Rotation paths and how fast each direction turns (degrees each step)
Each turn is a multiple of 5 degrees from 10 to 175, or 0.
Each row of a path follows its step; steps can be skipped.
Path 1:
step 0: [-21 -32  35 -11 -45  25 -22  -6   3   3   5 -15  -1  14 -28  -7 -35 -33
  26 -32  67   4 -17 -16 -13  10  -8  18 -25  25   0  16 -23  30 -31   5
   1  17 -27 -23  11  -9  43 -21  63   1  11   8 -19  15   9  -6]
step 8: [ -7   3  28  -8  34  31  36   7  -2   0  20 -18  15 -11   8  21  35 -49
 -42  -1 -23  38  -6 -21  24  20   8  53 -47 -12  -4 -15  37   2  24 -29
  -1  42  29  15  -8  -8  16   5  -6 -11  -5  14 -10  35   8  39]
step 9: [ 15   7   9   6   3   4  15   2  37  10 -39 -29  39  -5 -34 -17  10  12
  -1  -4  24  22 -11 -28 -18 -23  10 -66 -29 -38   0  -1  12   2 -30  64
  29   5 -10   4  17 -27 -34  -3 -25  48 -29   7  -9 -13   0  -8]
step 15: [-39  18   8 -17  -6 -40   8 -43 -13 -29 -23 -34 -10 -35  31   2  14  23
 -41 -17  22  10 -30  -4  10  -4  32 -12  10   5  32 -21   9 -16  23  31
 -22 -47  19  -6  33  36   7  18  -6 -18 -29 -24  44   6   3 -25]
step 16: [-32  -9  -7  11 -20  23   4 -19   1  48 -17  -9 -22 -25  23   2 -17  -6
  23 -57 -22 -24 -29  15  -9 -24  -3 -13  36 -25 -10  18  11 -12   3 -50
 -10  -2  29  -8 -12 -30 -33  -9  23  36  43  24   0 -18 -32  42]
step 18: [ 11  26   7  -8   7 -22  15 -60  27  41  26  -6  -1  -2   6 -28  10  -5
 -50  40  58  12  -8  28 -31 -20 -19  -2   2  45   9  24  10  21  -6   4
  -8 -18  -1 -10 -14 -24  39 -12  -4 -52 -24   8 -11 -25 -11 -14]
step 19: [-31 -35  -2  18 -37  21   8  33   0  49  23  13 -65  -7 -33  -2  30 -17
 -24 -13 -31 -19   5   8   6  -9  42  13  -2 -24 -24 -12 -16  16 -11 -29
  54  -3 -41   2 -30 -12  -5  11   3  14 -28  13  -7  23  15  -1]
step 20: [ 12 -22  41 -35 -25  12  10   3 -29 -43  -7  -1  27  25  12  33 -21  47
  36 -10  45  -1  28 -15  18  -1  18 -17 -15  -7   0  38   9   6   3  -9
  -7  15 -25  11  29  28  -4  42 -30  -3 -48   7  -2  39 -21 -16]
step 23: [ 15   8 -40 -19 -10 -56 -19  49  -1   1 -11 -37  25   6  35  30 -10 -23
  21  19  32 -11  20  49 -32   0 -48  -8   2 -32 -10  42  17  10   1  22
 -13   1 -16  28  -6   5  15   2 -31 -19  -2  29  18   0 -27   3]
Speeds:
[ 10   6  -8   8  -1   9 -19   2   0   2  -6   2  -4   3   2  -3  -9  -7
 -10   7   4  -1  -1  10   2  -7  -3   3   2   6  -7   2   2   5  -8  -4
  -4   3 -13  -3  -9  12  10  -3  12  -4  -2   9   0  -3   0  -2] | 60
[  4  -4  -8  -2 -10  12  11  -9   5   7  -1  -1   1 -15   1  -3   0   5
   0  14  -4  -8  -2  -3  -6  -7  -5  12   9   2   6   4  10  -3   9  -3
  -1  -1  -4   4   3   4   3  -5  -5   2   7  -6   9  -5   6  -9] | 130
[ -3   1   3   3 -10   5   0  11   6  -9   0 -12   7   3  -5   4  13  -4
  11   9  11  -6   3   5  -1   0   5  -2  -6   3   3  -6   7   8   6  -3
  -2  13  -1  -5  -4   9  -4   2   8  16   1  -8  -5   2   1   1] | 130
[  0   1   1  -3   0   7   5  -8   0   7   2   5  -5   5   4   5  -4  -2
  10 -13   6   6   3   3   0  -1  -8  -2   0   8 -11   6   5  12  -4   9
  -7   7   8  -1  -3  -1  -3   2  -4   9 -13  -6  11 -16   9  -2] | 160
[  1   0   3   1   9   1  12   4  -5 -12   0   2  -6  14  10   4  -7  -5
   1   5  -3 -11  -3   3   3  -6  -3   2   1  -7 -10   3   7   7   5  -1
  -8  10  -3   8   3   3  -7   5  -9 -12  10  -1  -9   3   1  -7] | 115
[  6  -9   6 -10  -5  11  -1  10  -1   7  -1   6  -2   1   5   8   7   8
  -3  -4   7  -2  -5   3  -2   3  14  -7  12   1   5   4   1   7   9  12
  -7  -4   0   1 -13  -8   2  -2   7 -13   5  -1  -3   2  -1   2] | 20
[ -6  -2  -1   2   0  -1  -8 -13  15   0  -5   1  -2  15   7  -6   3   6
  -2  -3   6 -10  -7   1   4  -2   0   5   9  -8  -4  -5   0   2   9  -8
   0  -9   9  -5  12  -3  -6  -1  15  -1  -7   0  -1   2   8  -2] | 20
Path 2:
step 2: [-10   2 -42  15 -11  18 -16   9 -26  31  29  19  18 -45  11  -5 -16  13
 -25 -37  -2 -59 -33   2  -5 -33  25  49 -18 -32  -6  -2   1   6 -15  35
  -7   0  -2 -15   9   5   8 -23  -6   7  14 -19  31   3   7  -9]
step 4: [-37 -17 -12 -31  10   7 -27   7  -4  32  -2 -11  28 -16  -1   7 -28  20
  -9 -21  30 -24  -5  64  -4 -13   0  50  -4   2  36 -28  17   9  15  28
  17  -9   8  42 -17  13  -8 -27 -13  17  30  -3  24 -13   2  -8]
step 5: [-32 -24  -3 -25   8   1   8   3  36  38  23  -8  -4 -45  18  37  18  33
 -28 -24  14 -30 -17   8 -20   4 -18   7  32 -37   3 -25 -14   1  19   1
  33  -3  29 -36   0  13 -39   2 -17  29  26   7   0  -6  -5  13]
step 7: [  3  12  19 -13  -6   2  19   3   9  18  30 -16 -22 -32   7  26  18  -8
   3 -22  22 -45 -57  56  11   8 -39  17   7  -7  20 -16 -10  10 -23   2
   5 -24  27  -3  -1  20 -29  12  18  25 -18  18  24  27  30  -8]
step 9: [-18  16  34  10   1  14  -3  10   2  42   2 -14 -10 -18  15   6 -28 -10
   3 -29  15 -42  -5  17  -4  -9 -31 -29  12 -35  24   5   7   1   7  25
  -6   5  10 -16   2 -12  23   8  17  47 -12  36  73  13  -6 -27]
step 10: [-20  24   8 -34  12  18 -27 -22   4  14   5  21 -29  -4  22  -3   7  25
  15 -52 -30 -26  19  40 -11 -47 -12  19  38 -24  -5  -8  25   9  -7  24
  12 -14   9  13  -2  26   2 -28  11  -3 -14  -4  45 -15  27 -17]
step 13: [-35  26 -35 -22  28  19  25  24 -27  25  15  -6  14 -22 -28  15 -16  40
   0 -15   5 -34 -24  25 -29 -12 -35  28 -23 -27  26 -42   3  19  12  17
  16  -1  -6  -9 -10  -5   9 -23  14  -4  -2  -2  15  31  32   9]
step 16: [  5 -15  -2 -50   2  16 -41  -2  -3  15   4 -13  10 -10  -6  10   0  20
 -20 -27  12 -10 -26  54 -24  -4   4  10  37   7  20 -30 -10  -2 -19  24
   2  -4  31   0 -20  31 -36  -6  -9  65   7   2  30   0  26  15]
step 22: [-35   3 -30 -46   5   2 -27   0   3  29   3  19   0 -29  14  21  29  58
   4 -29 -16 -37  -2   6 -22 -26  -6  52  24 -28  11 -11  15  12  25 -26
 -12  -8  12  -2 -13   6   6  -4  -6  17  -6 -22  35  16  21   0]
Speeds:
[ -2 -17   3  -8 -10  -4   9  -6   0 -10   5  -3  -4   8  -3   1  -1  -5
  -1   7   7  -5   2  15  11   7   9  -1   2   6  12   1  -6   7  -1   8
 -13   1   2   5  -1   0   3   3  -7  -2   1  -3   2   0  10   7] | 90
[ -1  11  -1   1   1   1  10  -4   4   6  17 -12  -3   1   7   6 -12   0
  -1   3   8   1   6  -7  -8   6 -12   2  -1  -1   3   1  -9   1  -6  14
  -6  -9  -8   2  -4  -3   5   3   2  -9   8   5  -8   4  -4  -4] | 175
[ -1   7   6  -3 -10   6  -6   6   8   6   1 -11   7  -3  -5 -13  -3   1
 -10   0   1   1   2  13   3   2  -2   2   1   0  -1  -8   8   4  -2  -7
  -4  -3   8 -13   2  -7   4  -7  -2  -1   3  -6 -19   1  -6  11] | 35
[-10  -5  -4  -8 -11  -1  15  -4  -3   7   1   4   2 -11   6  -6  12  -9
  -7   1   6   5  -5  -8   1  -3   8  -4   0   2 -10   9  -3  -3  -1   9
   6   5  -5 -12   9  -4  -5 -11   0  -1  10  -2  -1  -5  -1  -2] | 120
[  6 -11 -11  -4   8   2   4 -12  -7   1  -4  -3 -11  -3   4  -4  -9   6
   2 -11  -3   3   2   6  -3   4  -5  -4   5   1  -4   9   9  -4  -6  -8
 -13  -2   2  -8  -5   0 -13   0  -3  -3   5   7   1  -7  -9  10] | 70
[ -5  -3  -4  -6   5  -4  -3   1   4  -2  -2   5   0 -19  -2   2 -11   4
  -4   9   5   1   0  -7  -7   1  -3  -4 -10  13   6  -1   5   4  -9   6
   9   4  14   6   9  10  -3   5 -12  -2  -8  -1  -5  -2  -3   6] | 35
[  6  -2  -3   8   5  10   6   4   6   7  -5  -5 -13   5  -5  -4  11   2
  -4   7   1  -1 -14  -2   4   6  -1   1   4  11  -2  -8  -2   4   6   6
   6   1   1   8 -10  11  -3  -1  -4  14  10   5  -6  -5  -8  -2] | 35
Path 3:
step 0: [-36 -17 -23  14   7 -16  30 -18  -5  34  34 -31   5  -9  42  -1  42  33
   0  -3 -25 -28 -16  31 -19  11 -27  41 -12 -25 -11  11  31 -20 -13  49
  14  -5 -17  -1  -6 -22  -6  10   0 -32  10 -33 -18   3  54   0]
step 6: [  3 -25 -15 -33  -7  -7  37   0   9 -30   9   3  42  -8  -7 -18 -11 -21
 -13 -26  25  21  -1  45  -1  13  21  -6 -29   1 -28 -75  -2 -15  25  24
 -43   0   2 -17  -7   3   3 -16  -5 -10 -45 -55  -5  -2  18 -23]
step 8: [  4  -8 -44  10 -17  -6  18  11 -26 -27 -35  -7  -1  -5  -4  -7  29  23
   4  -5  -3 -21  -6  -7  -3 -23 -65 -24   9  23 -17 -55  -6  -4  -2  -3
  -2  17  -5  19  19 -38  -4  11  18 -66 -45 -32 -10  -4  12 -37]
step 13: [-35 -28 -39  12   5   2  45 -25 -23 -24 -16 -58  13  18  13  -5  -6   4
 -11 -16  33 -12   4 -31  -3 -39  29  12   4  31   2   1 -15   0  25  22
 -25  -1   6  50   9 -19  -6 -38 -12 -50 -12 -16 -27 -26  13 -20]
step 16: [-13 -12 -69  26  -3 -12  11  15 -36   5  -8 -23 -30  14 -32  16  29 -63
 -29   5 -16   6  -8 -26  17 -12 -16  16 -20  -4  24 -11   0   1  -3  34
  11   6 -30   4   2  -2 -22  -9 -13 -25  14  23 -31  24  63  23]
step 17: [ 40 -17 -56  18 -18 -23  28  -7 -16   0   9 -23  14 -21 -24 -22  24  37
  -4 -27  51  21   3   3  33  19  19 -36 -25  -5 -25   9  39   4  -8  -6
 -19  13  33  16   7   1 -18  -7  52   5 -34 -12   6 -12 -28 -19]
step 18: [-41 -12   7  12  29   0  33 -10   4   4  15 -37  -7  -3  -8 -26 -47 -38
 -19 -12  34 -26  -3  10  15  -2   0  50 -15  -8  -6  19  22 -24  13  30
 -24  34 -13  -2  26 -13 -13   3  -1 -39  64 -32 -32  -5  22  13]
step 20: [-30 -11  13  -4 -25 -10  11   1  -2 -27  22  -3  18 -15 -27  -9  -2 -34
 -11   9  18   4   3  -5  22  21  13 -17 -13 -30 -26  14  -9  20  17  19
 -32  16  25  49  24  -3 -51 -31  40 -42 -11 -28  17  50  49  -6]
step 22: [  2 -33 -35  -4  -6  -4  15  24  50 -34  12 -36 -21  -2 -22 -61   3 -23
   6  -4  49   9  -7   6 -14  -6 -20 -29   2  17  -5 -13  40 -30 -15   5
   6 -30   7  35  41  21   2 -11  30 -41 -11 -24  13   5 -15   6]
Speeds:
[  4  -6  -2   0  12  -1  -3   3   7  17  -5   2   3   9  -5   3   4  -4
  -9   6   3  -8  -7   4   2  12  -5  14   9 -10   1   4  -2   7  11   7
  12   3  -2   7   3   0  -4   1  -2   3   5   6  -3   8   1   6] | 160
[ 5 -4 10  6  1 -9  0  0 -4  3  3 -2 -4 -4  3 10  6 -2 -4  0 -9  2  7 -1
 -8  7 12 -2 -9  8 -2  8 10 -2 -4  8  4  9 -2 -6 -3  2  9 14 -8 -8 -1  9
 -5  4 10 12] | 155
[-2 -7 -6  5 -1 -9  8 15  9  4 -5 -4  3  0 -6  9  3  9  2 -9 -1 -2  9 -8
 -1 -3 -3  6 10 12 -8  6  1 -5 -7  3  1  4  0  4  4 -3 11 -3  8  2 15 -7
  6 -6 -5 -6] | 80
[ -6   7  -6  10   7  -2  -3  -1  -4   0   0  -9   3  -1   3  -4   0   5
   2 -10 -16  -4  -5   2   1 -12  -7   7   8  10  10  -5   0  -3   7  -1
   9   3   3  -9  10   0  -1  -6 -11  -5  -3   3 -11  -2   9  -5] | 135
[  4  -4   3   0 -11  11 -12   2   9   3   0  -7  -6  -1   0   1  14  12
  -1   0  -2  -2  11  -1  12  11  -2  -7   0   3  -6  -2   7  -8  14  -3
   0  -3   1  -1   3   1 -10   4  -5  -3  -5   4  -6  -8 -10  -6] | 155
[ -4  -3  -6   3   5  -2  -6  12  -8   0  -6   2   3   0   7   1  -8   2
   5   6  15   1  -2   1   8   4  -9  -7   0   7  -3  10  -9 -10   2   5
   3  -5   2 -19 -13   0  -3   5   3   2   3  12   1   3   9  -6] | 160
[ -1  19   8   5  -9  -3   7   9  10  -5  -6   2   1  -1  -6 -11  -4  -7
   2   5  -2   4   1  -1   4  -3  -3  -2   2   3   0   9  10   7   5   8
   0 -12   4   5  -8  -1  -2  -6  -3 -11  11   7  -9   5  -5   7] | 170
[ -5  -3 -15   9  -8   5  -2  -1   3 -11  -2   6 -12  11  -7  -3   5  -2
  12   0   7  10  -4  -5 -12   2   5   7  15   1   0   8   2   3   2  -7
   1   4  -3   3  -2  -1   0  10  -5  -5 -10   5   2  -1   4   1] | 125
